Z: rows in several groups, each row roughly a mix of its group's directions
Z (83 x 11)
[[-18  16 -22  -8   5   1  -5  30 -12   6  14]
 [-12  36   1 -15  -5 -10   1   1 -18  16  -9]
 [  5   5  14  13 -32   5  -2  16 -18  -1 -20]
 [-16   0 -15  -7  27 -11 -18  -9  21  -4  15]
 [ 17   8  20   9 -19  19  12  11 -19   2 -17]
 [  5  -3  27  19 -25  24   5   4  -5  -4  -3]
 [-33 -11 -18   0   1   1 -17  23  -4   8  -8]
 [ -1  21  26  -2 -16  21  -7 -20  -2  -9  12]
 [ -7  28  21 -21   1 -12   7 -16 -11  15  -4]
 [  4  20   8 -22  -2  -4  27   6 -21  11  13]
 [ 39  -4   5   7  -7  19  13 -11   0 -10   4]
 [ 14 -11  12  17 -31  13   9   9 -16  -2 -12]
 [-18 -25  -5  12 -18  11  25 -13   7  -8  -1]
 [-30  14 -18  -4  -4 -13 -15  20  -2  -3  15]
 [ 19  -1  -1   1 -26   9 -18   5 -26 -10 -16]
 [  0  32   6 -16  -7   3  13 -16 -21  14  -5]
 [-16  18 -23  -1   8  -7 -13  27  -5   8  17]
 [ -6  -8  14  21 -37   6  -1  11  -7  -4 -12]
 [-12   9  14  -5 -18   3 -19 -26   5  -4  25]
 [-27  11  16 -18 -12  -1 -12 -21   7  -7  15]
 [  9 -12  20  18 -30  23  -3  -1  -6  -9   0]
 [-16  -7   4  24   7  15 -22  -6  21 -11 -15]
 [  9 -30   3   9 -31   4  15  -8  -6  -4   8]
 [-11   7  -4  -8 -24  -1 -12 -31  -4   9  22]
 [  1  -4  -5   4  24 -11   5  36   3  -4 -20]
 [ -8  34  22 -13   1  -8   4   5 -11  13 -15]
 [-21   6   4 -24   5   9   0 -31   7  -9  16]
 [ -7  15   1 -21 -15  -8  21  12 -22   8  17]
 [  4  -9   8  26   8  19 -15 -13  22 -10 -15]
 [ -4  10 -20 -14  35 -15 -11  -2  11   3   6]
 [-17  -3  -5 -22  -8  16   5 -33  -4 -16   4]
 [ 32 -10   4   6 -19  24  13  -7  -6 -12   3]
 [ -2 -17  11  25 -12  21 -10 -12  15 -14 -12]
 [ -3  12   1  -8  -3 -14  14  18 -16  33  13]
 [ 26 -19  12  16 -17  19  17   3  -8   0   2]
 [-15   1  18  -7 -19 -12 -19 -24   9  11  16]
 [ 12 -35 -17   9  -2   6   3 -18   9  -7  17]
 [ 15 -17  -4  12 -20  27   3  -4 -16 -14 -14]
 [  8 -41 -14   9   8  -7   2  -4  16  -3   8]
 [  0  23   2 -10 -19  13   3 -30 -16   5  12]
 [ 14   9  22  17 -23   9  10 -17   9 -14  13]
 [ 10  -3  15   5 -30  22  16 -10  -5 -19   5]
 [ 12  -2   2  25  23  16 -17  -7  22  -2 -11]
 [ 12 -13 -16  -3  34  -7  18  13   0 -13  -5]
 [-13  -3 -29 -11  18 -14 -17  22  -6  10  -1]
 [-17   5 -23 -18   0 -23  -6  20 -13   6  12]
 [ -5  31  13 -15  -1  -8  10  -1 -17  19 -16]
 [ 10  26  15 -11   7   6  23  -5 -18   9 -17]
 [ 13   8 -11 -26  -4 -20  15   8 -20   9  16]
 [-23  10 -17 -11  29 -16  -7  -4  17   2   3]
 [  1   9  24 -10 -16   3   2 -35  -3  12   9]
 [-24   2  18  -1   2   8  31 -12  16   6  11]
 [  9  -3 -25   3  24   1  14  26  -6 -11 -12]
 [  5 -13  14  11 -15  15   0 -24  11 -27 -10]
 [ 11 -11   5   8  -8  19  -4 -20  12 -33  -8]
 [ 25   0   2  -7 -16  -2  23   7 -19  20  13]
 [ 11 -13 -23  -2 -12  16   6  -8 -21 -14 -23]
 [  2  -9   0   7  24  -9   2  35   9  -9 -17]
 [  3 -28 -17  11   3   6 -10  -4  14 -21  21]
 [-26  24   6 -23  11 -20   1  -6   7   9   6]
 [ -5 -13  13   6 -25   6 -18 -25  12   4  18]
 [  0   2   1 -26  -4  16  27  10 -27   2  -3]
 [ -7  38   7 -15  -7  -1   6  -7 -20  13  -7]
 [ -5 -10  -6  18 -31   4  -9  10 -13 -11 -24]
 [-26   9 -16 -13  12 -27 -13  14  -2   9   5]
 [-33   0 -10  -7 -11  14   5 -21   0 -16 -14]
 [ -4  16  23   6 -30  -3 -17  14 -13   0 -11]
 [  2  34  29 -11   3  10   9  -6 -11  -3  -6]
 [ 30  -2  12  -1 -17  -5  12 -24   3 -17   9]
 [ -3  40   9 -14   4   4  10   1 -19   2  -9]
 [  1  32  13 -16  -2   1  15 -12 -19  14 -10]
 [  9  -5  15   0 -29 -12   7 -25   5 -21   8]
 [-29  -4 -15 -17   0 -17  -4  20 -13  16  -2]
 [-38  18  18  -4 -15  -7  -5  -4   8   0   0]
 [  3   1 -26 -25  26 -10  -9 -15   0  -3   6]
 [-19  17   6 -18  17 -23  -2  -5  14  12  17]
 [-14  20   1 -22  20 -24   2  -3   8  13  11]
 [-11   6 -22 -25  10 -20  -1  18 -15  10   7]
 [ 27   0 -23  -8  31   5   9   3  -8   3  -9]
 [ 15 -13  23  20  -6  19   6 -19  11   1 -14]
 [ 25  -7  -5  11  -6 -25 -14  25  -8  10  -1]
 [-37   2  -8 -11  20  -5 -11  12  -1   6 -13]
 [  9 -29 -11  12  19   1  -1  13  16 -22   6]]

one row of each group, then the others: which group is each in?
[-13  15 -10 -14   9 -37 -13   9   2  11   1] => D
[ -5 -31   2   3   6 -12 -15  -7  23 -11  19] => H
[ 13   7   9  13 -24   2   0 -17  11 -27  16] => C

[37 -3  8 13  5  3 12 20 -8 13 -1] => D
[  0   5   6  12 -25  20 -12   7 -16 -13 -25] => D
[ 31 -18 -29  -7  14   0   3  -4 -11  -3  -1] => D
[-10 -18 -23 -25  14 -12  -6  10 -12   5 -16] => C
[  7   2 -17  -1  26  -6  17  28  -7  -4 -19] => H
[-15   3  12 -12 -20   7 -27 -20  -1 -16  12] => D
[  0   0  11  27 -24  -1 -12  25  -5   0 -16] => D
[  1   4  22  -3 -23  11  -4 -33   0   7  13] => H
[  4  -4 -16  -3  24 -17  16  25  -5   6 -21] => H
